Each row is where one point has got to under a steady rotation. How many ticks took it there?
The counts run from 0 to 432.
[ 79 125 103 121  87 133 148 173 105  90 127 102 132 173 114 116  82 116
 118 144 110 138 125 140  95 113 135 172  94 153 125 104]  112
[ 60  97 122 138  92 172 145 138 139 102 140  90 115  95 187 129 140 115
 108 129 137 154 132 131 108 101 128 132  94  91 141 106]  20
[139 129  74 152 173 158 129 152 126 102 164 128 103 119 120 131 132 123
 127 122 153 131 187 136 122 120 129 156  65  81 127  96]  14
[125 109 106 118 145 131 149 134 162 108  94  90 107  81 131 121 124  53
 154 126 171 145 145 142 140 142 128 153 106  92  97 112]  383
[ 73  85 130 129 113 134 174 171 154 110  85 146  82 119 186 121 127 137
 124 154 128 128 135 142 148 118 154 142  96 141 133 100]  182
[ 94 132  85 151 138 158 117 134 128 115 126  79 132 135 151 119 128 108
 110 126 161 107 187 145 110 130 133 163  69 102 165  96]  32
[ 95  94 123 155  85 167 130 145 123  95 122 135  93 143 146 151 118  96
  87 106 165 127 145 160 111  69 102 119 138  86 142 136]  41
[122  99 128 174 118 159 165 151 161  79 120 143  84 148 130 144 146 129
  82 150 189 125 172 145 120 108 139 134 118  80 121 134]  37
[131 117  55 183 154 145  85 140  98 103 121 109 103 126 125  92 126  99
 107 126 137 112 163 102 125 119 108 151  75 105 122 135]  258
[165 108  85 126 138 116 119 168 138 124  98 133  88 121 109 129 118  85
 149 139 149 127 161 131 171 140 114 190  86 100 128  98]  158
[126 119 130 139 169 169 130 164 137  81 114 138  96 137 113 141 158  65
 152 125 170 166 153 114 127 118 112 119 117  93 111 121]  221
[107 107 101 147 155 147 131 135 149  76  95 101 137  87 127 122 114  87
 118 130 165  93 118 172 130 119 110 130  83  85  94  97]  380
[120  91 141 164 130 130 123 103 126  70 109 119 119 145 112 124 110 128
 120 157 180 117 121 136 125  83  97 144  92  54 126 114]  299
[ 72 102 132 169  99 168 146 147 130 117 102 120 128 150 160 129 136  67
  93 156 119 180 129 137 109 125 154 132  88 144 117 123]  234
[ 68 106 124 164 128 175 164 155 125  94 113 164 141 164 143 117 120 105
  99 163 141 144 135 167 108 113 135 112  87 131 135 109]  215
[ 80  88 122 129  49 122 124 130 127 116  88  81  96 144 141 119 105  97
 127 127 135 148 148 116 102  87 133 155 124 106 157 139]  286
[123  81  77 152 135 144 189 126 126 100 110 145 125 120 102 121  98 105
 110 156 142 100 172 187 129 114 125 134 105 155 130 100]  392
[ 89  72 114 145 119 177 128 125 139  63  94 160 106 137 148 131 127 128
 119 152 108 135 120 126 140  59 118 120 123 136 124 106]  429
[ 90 103 124 148 113 129 148 155 117  31 111 137  99 137 128 115 117 152
  95 150 145 115 116 100 118 110 134 144 121 143  80 117]  100
[140 103 125 161 106 142 134 138 117  95 128 160  58 105 133 142 129  77
 127 126 156 127 192 146  99  99 150 149 113 125 116 142]  26
[109 131  82 126 143 124 145 131 116  89 107  95 126  87 135  96 117 107
 132 140 170 117 126 133 140 150 147 163  65  95  97  90]  361
[145 102  74 124 193 166 152 137 143  88 112 117 103 135 113 117 141 133
 144 147 133 151 166  95 162 120  96 150  96 109 131  85]  424
[ 99 126  93 130 137 143 122 149 120  70  81  80 102 159 151 111 135 119
 118 124 159 125 141  68 140 139 126 173 123 149 135  99]  80
[ 62  96 143 132 104 147 135 148 130  86  87 172  81 127 171 117 117  76
 146 127 141 150 132 156 120  97 120 109 120 127 134 119]  204
[136 117  99 103 109 142 147  99 126  83  94  84 116 160 128 130 148 119
 147 158 167 198 129 109 125 116 167 161 113 130 120 107]  87
[118 136  80 125 134 132 107 147  74  94  95 124 125 155 122 110 107 100
 132 106 157 125 128 122 141 148 126 182  73 100 128  73]  339
[107  71 111 118 123 155 189 152 156  95 116 140  95 145 151 125 134 150
 123 166  99 172 150 105 140 100 116 138 125 148 122 100]  426
[114  93 138 164  90 148  96 129 149  62  81 110  86 122 112 128 148 115
 125 134 179 107 154  99 131 104 141 163 122  82 126 146]  284
[113 130 112 168 125 162  91 153 122  87 116 120  88 135 139 146 142  85
 120 109 155  90 196 135 108 114 142 171 100 131 143 122]  29
[106 120 113 136 148 162 137 174 150 102 169  90  98 106 154 144 156 124
 115 139 139 141 163  96 111 127 140 158  74  87 132 100]  17
[115  90 123 126  63 140 157 205 130  98 122 150 100 132  90 155  92  82
 109 130 123 131 117 132 143 105 104 158 136 122 133 115]  141
[103 112  98 124  96 135 147 127 132 121 102  80 169 114 115 113 104  93
 119 174 146 152 119 147 147 142 124 177  65  94 116  89]  135
[107 113 140 162 129 145 119 145 135  65 119  86 118 172 100 139 135 148
 114 151 161  89 151 117 117 100 135 168  87 109 154 100]  295
[114  85 123 156 114 161 191 159 184 100 115 142 109 144 114 151 123 104
  95 165 139 137 137 175 120 103 152 133 117 141 118 103]  396
[126 102 114 163 139 121 129  89  71  79 102 134 112 136 106 124 103 130
 129 156 170 101 168 119 141 124 116 172  93 124 153  91]  310
[ 95 127  81  86  86 163 128 160 121  96  97  91 133 114 131 144 128  71
 154 104 146 139 120 166 120 128 145 164 112 113 136 101]  368
[101 113  60 154 124 144  90 142 109 129 115  66 112 142 149  97 115  79
 115 118 113 147 154 105 124 111 109 159  84 113 123 135]  257
[120  88  87 137 113 153 127 176  93  84 133 135 120 111  82 148  89 109
 122 124 129  89 129 147 155  97  78 155 111 116 142  83]  144
[ 98 118 125 144  86 118 116 171  81 102 100 156  98 174 144 129  89  95
 106 121 131 141  95 140 118 122 135 172 104 139 123  92]  337
[ 88 115 135 155 129 150 133 111 127 108 113  54 123 145 182 144 130  99
  93 147 148 121 159 119 116 120 128 162  97 148 157  99]  50
[ 92  94 114 193 119 144 145  95 114  95  95 121 118 160 165 132 107 116
  65 153 170 101 144 161 124 101 125 131  98 127 134 117]  52
[ 94 105  95  93  92 149 143 123  86  97 126 102 135 107 154 143 108  97
 143 132 147 176  90 149 116  99 137 147  99 110 120  82]  349
[ 74 103 121 140 118 147 175 165 157  99 136  95 125 117 158 130 105 104
  89 148 127 122 100 175 101 108 129 132  95 137 109 101]  378
[ 88 118 109 114 154 157 138 170 131 114 127  99 121 165 170 121 116 111
 161 131 124 132 134 149 115 105 117 147  72 135 173  71]  194
[ 94 114 115 175 101 159 128 165 110 104 133 141  96 145 159 135 103  99
  93 129 132  94 184 163  99 102 143 151 105 141 149 117]  30
[134  88 136 164 113 154 106 144 152  69  99 124 120  94 113 170 139 101
 125 168 140  96 111 139 164 107 144 173  91 125 106  81]  151
[ 83 105 153 121 148 159 130 152 163  82  84 116  97 107 166 133 159  80
 169 132 162 151 134 120 132 125 132 139  95 110 119  99]  202
[126  71 126 131 100 124 178 140 138 113 152 102 112 101 139 154 110 108
 113 190 119 145 134 135 145 119 132 170  97 156 121  85]  149
[113 120 112 116 145 113 159 151 130  71 127  71 109 142 146 110 122 130
 139 150 135 164 133  85 117 140 124 177 102 132  90 102]  98
